Look-ups in named tables: a row name and a column name give one cell, copied from the table.

Table lek
,pef,totevuk,duz,pivopo,radilo,bobupap,sabivit,sul,goroda
figin,146,118,98,55,85,120,91,108,108
vas,197,139,93,205,92,98,64,130,85
gumi,75,112,81,98,110,171,154,90,156
sesogot,79,117,159,112,170,82,98,68,90
kos,168,177,123,173,43,77,126,122,92
ronur,85,164,93,138,119,91,199,171,99
gab,117,78,128,138,100,100,138,151,94
tadiraf,115,167,40,75,157,122,177,145,132
tulevo,40,132,114,139,101,161,154,107,120
disagab,104,109,120,168,114,129,55,94,139
zedo,84,118,119,174,149,109,88,103,108
tusi,2,60,138,147,58,215,163,95,135
tega,101,192,102,90,99,83,171,104,142
serun,77,174,40,119,134,47,138,117,150

pef of vas: 197
bobupap of gab: 100
totevuk of tulevo: 132
sul of vas: 130
radilo of tulevo: 101
totevuk of figin: 118
pivopo of gumi: 98
sabivit of sesogot: 98
totevuk of tadiraf: 167
bobupap of tadiraf: 122
pivopo of zedo: 174
totevuk of serun: 174
goroda of sesogot: 90
goroda of tulevo: 120
duz of zedo: 119
totevuk of disagab: 109
bobupap of sesogot: 82
pef of serun: 77
sul of figin: 108
radilo of tusi: 58

dak:
,ril,keku,ruvel
konof,2.141,-4.889,5.145
tis,-6.051,-2.483,2.249
lipava,6.508,2.949,-1.293

What is the keku of tis in dak? -2.483
What is the ril of lipava in dak? 6.508
What is the ruvel of tis in dak? 2.249
What is the keku of konof in dak? -4.889
What is the ril of konof in dak? 2.141
What is the ril of tis in dak? -6.051
What is the keku of lipava in dak? 2.949
What is the ruvel of konof in dak? 5.145
What is the ruvel of lipava in dak? -1.293
Which row has the largest ruvel? konof

rom =
	regi	nufomez	gazonos
lugaguf	-34	-564	190
fot	441	-596	190
luf	-470	441	-445
piv	-267	-501	432
tedinu	698	-393	-566
lunure	-306	-836	36
biz	-565	334	195
fer	69	466	-722
kurolem	-177	-817	531
kamakap	257	283	-311
fenafuv	206	-667	-212

kurolem, nufomez: -817
fot, gazonos: 190
kamakap, nufomez: 283
piv, regi: -267
luf, nufomez: 441
lugaguf, nufomez: -564
luf, gazonos: -445
kamakap, regi: 257
kurolem, gazonos: 531
fenafuv, regi: 206
lugaguf, gazonos: 190
biz, nufomez: 334
fer, nufomez: 466
biz, regi: -565
fenafuv, nufomez: -667
piv, nufomez: -501
piv, gazonos: 432
lunure, nufomez: -836
fot, regi: 441
tedinu, gazonos: -566
Row with the largest regi: tedinu

rozefi.tsv
	vusoto	bom	mib	fafe	mulogas	damol	los	bovuzi	pev
von	3578	3755	4229	5497	5705	4792	7126	4841	6704
nuf	5377	6507	5307	4943	6570	3985	7130	4141	8323
maz	8056	2899	4216	5278	5588	6667	4044	6153	5995
mik	6357	4083	6138	3790	3400	3714	4110	3494	6025
fiduniz	6677	6493	6570	6400	3958	3743	5056	5127	4002
rozab	2239	2259	4618	5196	6123	5466	7729	7465	6192
keb	4165	7947	5227	5860	5610	7509	4356	8445	8044
kevunok	6071	6471	5248	6054	6769	5675	8591	3842	6200
tavaf	5098	7158	6647	7184	4652	4764	6335	5892	5406
nom	7346	3068	5603	5652	7885	5482	7273	3869	5637
fol	6179	5569	7394	1040	8880	7818	5181	6611	3938

fafe of fol: 1040
pev of von: 6704
damol of fiduniz: 3743
fafe of von: 5497
los of keb: 4356
damol of nom: 5482
bovuzi of tavaf: 5892
vusoto of nuf: 5377
pev of tavaf: 5406
mib of maz: 4216
bom of von: 3755
damol of maz: 6667
mulogas of mik: 3400
los of kevunok: 8591
bovuzi of kevunok: 3842
Which row has the largest bovuzi? keb

Table goso
cols = gure, pezi, bupog
pel: [0.2, 0.6, 0.5]
rulat: [0.2, 0.7, 0.6]
zavolo: [0.2, 0.6, 0.2]
nili: [0.4, 0.7, 0.5]
gatezi: [0.3, 0.7, 0.4]
ragafe: [0.1, 0.2, 0.5]
futol: [0.2, 0.2, 0.8]
sedoza: [0.4, 0.7, 0.3]
zizo: [0.6, 0.2, 0.5]

What is the gure of sedoza in goso? 0.4
What is the bupog of sedoza in goso? 0.3
What is the gure of rulat in goso? 0.2
What is the gure of pel in goso? 0.2
What is the pezi of nili in goso? 0.7
What is the bupog of zizo in goso? 0.5
What is the pezi of futol in goso? 0.2
What is the gure of zizo in goso? 0.6
What is the bupog of zavolo in goso? 0.2
What is the pezi of sedoza in goso? 0.7
What is the bupog of ragafe in goso? 0.5
What is the gure of zavolo in goso? 0.2
What is the pezi of pel in goso? 0.6
What is the pezi of ragafe in goso? 0.2

kufak:
,mogagi,mude,vutagak,redude,ginur,vakave,dat,tabokon
boben,73209,33036,66033,35243,50198,62454,56607,77853
podota,59463,33438,63668,47114,47534,54795,50212,61993
luro,59995,40273,65677,33720,52391,60048,43894,58247
tavagom,59694,46617,61754,49360,44981,65484,52333,61081
ruz,55935,41076,59244,47514,35893,72144,60648,63750
gukavo,81517,47304,73914,51297,24216,58224,82631,82101
poreba,94049,52052,61027,56512,73845,38886,73941,71983

dat of luro: 43894
mogagi of tavagom: 59694
mogagi of boben: 73209
vakave of ruz: 72144
dat of ruz: 60648
ginur of podota: 47534
mogagi of poreba: 94049
vakave of poreba: 38886

sivesez
|  | tam | faz | sekareg | nezot |
|---|---|---|---|---|
| pes | 68 | 92 | 72 | 212 |
| zur | 91 | 39 | 106 | 24 |
| saviri | 88 | 115 | 72 | 152 |
| tovidal | 47 | 126 | 92 | 11 |
| pefenu | 77 | 63 | 77 | 6 |
| vur | 31 | 60 | 60 | 170 |
| sozodo | 72 | 36 | 82 | 6 |

saviri, faz -> 115
pes, sekareg -> 72
tovidal, nezot -> 11
vur, nezot -> 170
vur, sekareg -> 60
vur, tam -> 31
saviri, nezot -> 152
zur, tam -> 91

